Here are some numbered points:
tensor([ 0.61,  1.29,  0.28,  0.12,  0.84, -0.55, -1.06,  0.15,  0.22,  1.48,  0.65,  0.27, -0.42,
         0.45,  0.52,  0.62,  0.30, -0.31,  0.21,  0.08,  1.21, -0.07]) 0
tensor([ 1.31, -3.19, -1.21,  0.51, -1.07, -0.79,  1.69,  0.16, -0.60, -0.61,  0.28,  0.02,  0.12,
        -1.40, -0.18,  0.05, -0.52, -2.14,  0.10,  0.24,  1.08, -0.61]) 1
tensor([-0.35,  0.38,  1.65, -0.05,  0.62,  0.61, -1.09, -0.28,  0.21,  0.66,  0.33,  0.56, -0.81,
        -0.22,  0.21,  0.94,  2.08,  0.65, -0.30,  0.26, -0.46,  0.81]) 2
tensor([ 1.77, -1.01, -4.16, -0.18, -2.41, -1.41,  2.68,  1.46,  0.23, -0.70, -0.83, -0.36,  1.36,
         1.05,  1.21, -2.27, -3.84, -2.31,  1.07,  0.33,  2.81, -2.42]) 3
tensor([ 1.56, -2.27, -2.19,  0.27, -0.94, -1.21,  1.18,  1.10, -0.96, -0.13,  0.19, -0.45,  0.58,
        -0.70, -0.18,  0.09, -1.95, -2.38,  0.42,  0.23,  1.60, -0.89]) 4
tensor([-1.79,  1.53,  3.45, -0.40,  1.03,  1.52, -2.10, -1.21,  0.60, -0.07,  0.07,  0.36, -0.78,
        -0.25, -0.29,  1.14,  3.09,  2.43, -0.67, -0.03, -2.63,  1.47]) 5
tensor([-1.42,  1.07,  1.60, -0.39,  0.24,  1.42, -0.28, -0.95,  0.30, -0.34, -0.59, -0.03, -0.14,
         0.34, -0.63, -0.12,  1.39,  1.93, -0.54, -0.13, -2.19,  0.77]) 6
tensor([ 1.67, -2.28, -2.41,  0.47, -1.10, -1.72,  1.76,  0.63, -0.95, -0.30,  0.39, -0.11,  0.87,
        -0.65,  0.13, -0.36, -2.13, -2.57,  0.29, -0.19,  1.89, -1.18]) 7
tensor([-0.13,  0.09,  1.43,  0.35,  0.79, -0.11, -1.08, -0.66, -0.03,  0.56,  1.08,  0.31, -0.51,
        -0.47, -0.10,  1.12,  1.39,  0.15, -0.23,  0.12, -0.45,  0.69]) 8
tensor([ 2.05, -1.47, -3.39,  0.28, -1.41, -1.88,  1.81,  1.55, -0.21,  0.02,  0.07, -0.29,  0.61,
         0.26,  0.91, -1.27, -3.43, -2.79,  0.92,  0.42,  3.03, -1.76]) 9
tensor([ 2.52, -2.99, -1.31,  0.81,  0.11, -2.19,  0.47,  0.64, -1.46,  0.65,  1.91, -0.13, -0.51,
        -1.78, -0.22,  2.08, -0.60, -3.93,  0.54,  0.44,  2.37, -0.70]) 10
tensor([-1.66,  2.21,  1.18, -0.13,  0.94,  1.13, -1.34, -1.02,  0.07,  0.20, -0.25,  0.16,  0.08,
         0.36, -0.33,  0.45,  1.19,  2.13, -0.39, -0.50, -1.56,  0.91]) 11
tensor([ 2.05, -4.57, -1.38, -0.07, -2.94, -0.71,  3.05,  1.16,  0.07, -1.65, -0.59,  0.54,  0.16,
        -1.18,  0.06, -1.34, -0.70, -3.21,  0.25,  0.65,  2.02, -1.12]) 12
tensor([ 0.66,  0.58,  0.53,  0.04,  0.50, -0.63, -1.17,  0.55,  0.28,  1.54,  1.15,  0.37, -0.36,
         0.00,  1.28,  0.67,  0.62, -0.80,  0.26,  0.05,  1.50, -0.07]) 13
tensor([ 1.93, -0.94, -0.87,  0.73,  0.62, -1.57, -0.50,  0.37, -0.63,  1.23,  1.29, -0.09, -0.36,
        -0.37,  0.55,  0.99, -0.57, -2.14,  0.20,  0.04,  2.21, -0.69]) 14
tensor([-0.27,  1.29,  1.98, -0.32,  0.32,  0.53, -1.07, -0.09,  0.86,  0.84, -0.32,  0.81, -0.96,
         0.16,  1.03,  0.09,  1.72,  0.58, -0.58,  0.04,  0.18,  0.51]) 15
tensor([ 1.81, -1.99, -1.00,  0.74, -0.09, -1.96,  0.58,  0.45, -0.89,  0.12,  1.34, -0.28, -0.16,
        -1.11, -0.05,  0.69, -0.93, -2.98,  0.51,  0.43,  1.87, -0.99]) 16
tensor([ 1.63, -1.55, -3.55, -0.02, -1.54, -1.39,  2.02,  1.61, -0.02, -0.20, -0.77, -0.45,  1.09,
         0.51,  0.55, -1.75, -3.32, -2.48,  0.53,  0.39,  2.89, -1.43]) 17
Which five points above are nearest to each new point, looking only along the 4 directions in which the numbered points spread most? Their numbers follow each, nearest first.
tensor([-0.15,  0.42,  1.09,  0.27,  1.28,  0.09, -1.13, -0.87, -0.43,  0.18,  0.74, -0.41, -0.50,
        -0.45, -0.60,  1.01,  0.98,  0.74,  0.00,  0.00, -0.98,  0.61]) 8 2 11 15 6
tensor([-1.43,  2.00,  0.58, -0.18,  0.89,  0.80, -1.32, -0.71,  0.03, -0.09, -0.01, -0.56,  0.13,
         0.56, -0.70,  0.41,  0.51,  1.87,  0.06, -0.34, -1.83,  0.55]) 11 6 2 8 15
tensor([-0.01,  0.37,  1.19,  0.54,  1.06, -0.42, -1.30, -0.47, -0.36,  0.74,  1.09,  0.15, -0.55,
        -0.45, -0.09,  1.04,  1.21,  0.01, -0.09,  0.04, -0.86,  0.57]) 8 2 0 15 13
tensor([ 1.46, -3.91, -0.65,  0.33, -1.74, -1.07,  1.90,  0.98, -0.08, -0.95,  0.11,  0.68, -0.48,
        -1.77,  0.08, -0.40, -0.12, -3.02,  0.07,  0.42,  1.30, -0.85]) 1 12 4 7 16
tensor([-0.08,  1.73,  1.29, -0.35,  0.27,  0.02, -1.18, -0.20,  0.66,  1.21,  0.17,  0.59, -0.60,
         0.22,  1.19, -0.17,  1.08,  0.74, -0.27,  0.06,  0.70,  0.21]) 15 0 2 13 8
tensor([-0.51,  2.46,  1.11, -0.49, -0.39,  0.52, -1.28,  0.78,  1.71,  0.83, -0.70,  0.94, -0.32,
         1.61,  1.73, -1.41,  0.83,  1.26,  0.04, -0.10,  0.85,  0.06]) 15 0 13 2 11
tensor([-2.04,  0.77,  0.78, -0.43,  0.09,  1.78,  0.31, -0.58,  0.65, -1.30, -1.58, -0.01,  0.62,
         0.90, -1.13, -0.78,  0.73,  2.50, -0.43, -0.40, -2.38,  0.83]) 6 11 5 2 15
tensor([-2.14,  1.17,  1.04, -0.25,  0.39,  1.70, -0.04, -0.76,  0.34, -1.18, -1.20, -0.42,  0.42,
         0.41, -0.89, -0.54,  1.04,  2.66, -0.64, -0.12, -2.98,  0.92]) 6 11 5 2 15
tensor([-0.82,  0.86,  0.06, -0.19,  0.05,  0.97,  0.08,  0.01,  0.92, -0.52, -0.65,  0.19,  0.42,
         0.58,  0.04, -0.71,  0.39,  1.39, -0.10,  0.01, -1.04,  0.15]) 6 11 15 2 8
tensor([ 0.59, -1.19,  1.29,  0.56,  0.29, -0.30, -0.92, -0.19, -0.28,  0.30,  0.86,  0.53, -1.12,
        -1.02,  0.15,  1.11,  1.33, -0.69, -0.54,  0.39, -0.06,  0.39]) 8 2 13 0 15
tensor([-1.98,  0.82,  1.09, -0.59, -0.07,  1.63,  0.19, -1.18,  0.13, -1.25, -1.03, -0.38,  0.21,
         0.15, -1.07, -0.51,  1.12,  2.20, -0.15, -0.35, -2.76,  0.70]) 6 11 5 2 15
tensor([ 1.35,  0.04, -1.25,  0.29,  0.70, -1.27, -0.61,  0.36, -0.68,  1.13,  0.94, -0.35,  0.18,
        -0.04,  0.44,  0.73, -1.04, -1.40,  0.53, -0.12,  1.75, -0.40]) 14 13 0 16 4
tensor([ 2.35, -1.69, -3.58,  0.29, -1.11, -1.90,  1.74,  1.48, -0.50,  0.16,  0.08, -0.11,  0.59,
         0.09,  0.74, -1.33, -3.28, -2.81,  1.16,  0.23,  3.08, -1.68]) 9 17 7 3 4
tensor([ 0.78, -1.21,  1.77,  0.40,  0.41, -0.35, -0.70, -0.27, -0.26,  0.40,  1.52,  0.46, -0.90,
        -1.23, -0.11,  1.34,  1.79, -1.01,  0.13,  0.08,  0.13,  0.46]) 8 2 13 0 15
tensor([-2.52,  1.23,  1.15, -0.34,  0.13,  2.01,  0.04, -0.90,  0.40, -1.33, -0.95, -0.39,  0.21,
        -0.02, -0.97, -0.25,  1.50,  2.57, -0.39, -0.29, -3.13,  0.93]) 6 11 5 2 15
tensor([ 1.03,  0.15,  0.57,  0.51,  0.71, -1.14, -1.39,  0.09,  0.21,  1.95,  1.21,  0.42, -0.81,
        -0.39,  1.27,  1.05,  0.75, -1.23, -0.05,  0.06,  1.82,  0.18]) 13 0 14 8 2
tensor([ 1.29, -0.59, -0.45,  0.44,  0.78, -1.19, -0.50,  0.15, -0.33,  1.25,  1.55, -0.30, -0.39,
        -0.68,  0.68,  1.14, -0.38, -2.04,  0.23,  0.27,  1.49, -0.30]) 14 13 16 0 10
tensor([-1.29,  2.61,  1.45, -0.24,  1.73,  0.87, -1.79, -0.90, -0.21,  0.78,  0.66, -0.27, -0.20,
         0.27, -0.44,  0.82,  1.20,  1.80, -0.24,  0.08, -2.00,  0.84]) 11 6 5 2 8
tensor([-1.78,  2.36,  1.19, -0.24,  1.58,  1.22, -1.40, -0.94,  0.39,  0.54,  0.01, -0.04,  0.08,
         0.46, -0.57,  0.66,  1.01,  2.15, -0.26, -0.42, -1.90,  1.10]) 11 6 5 2 15
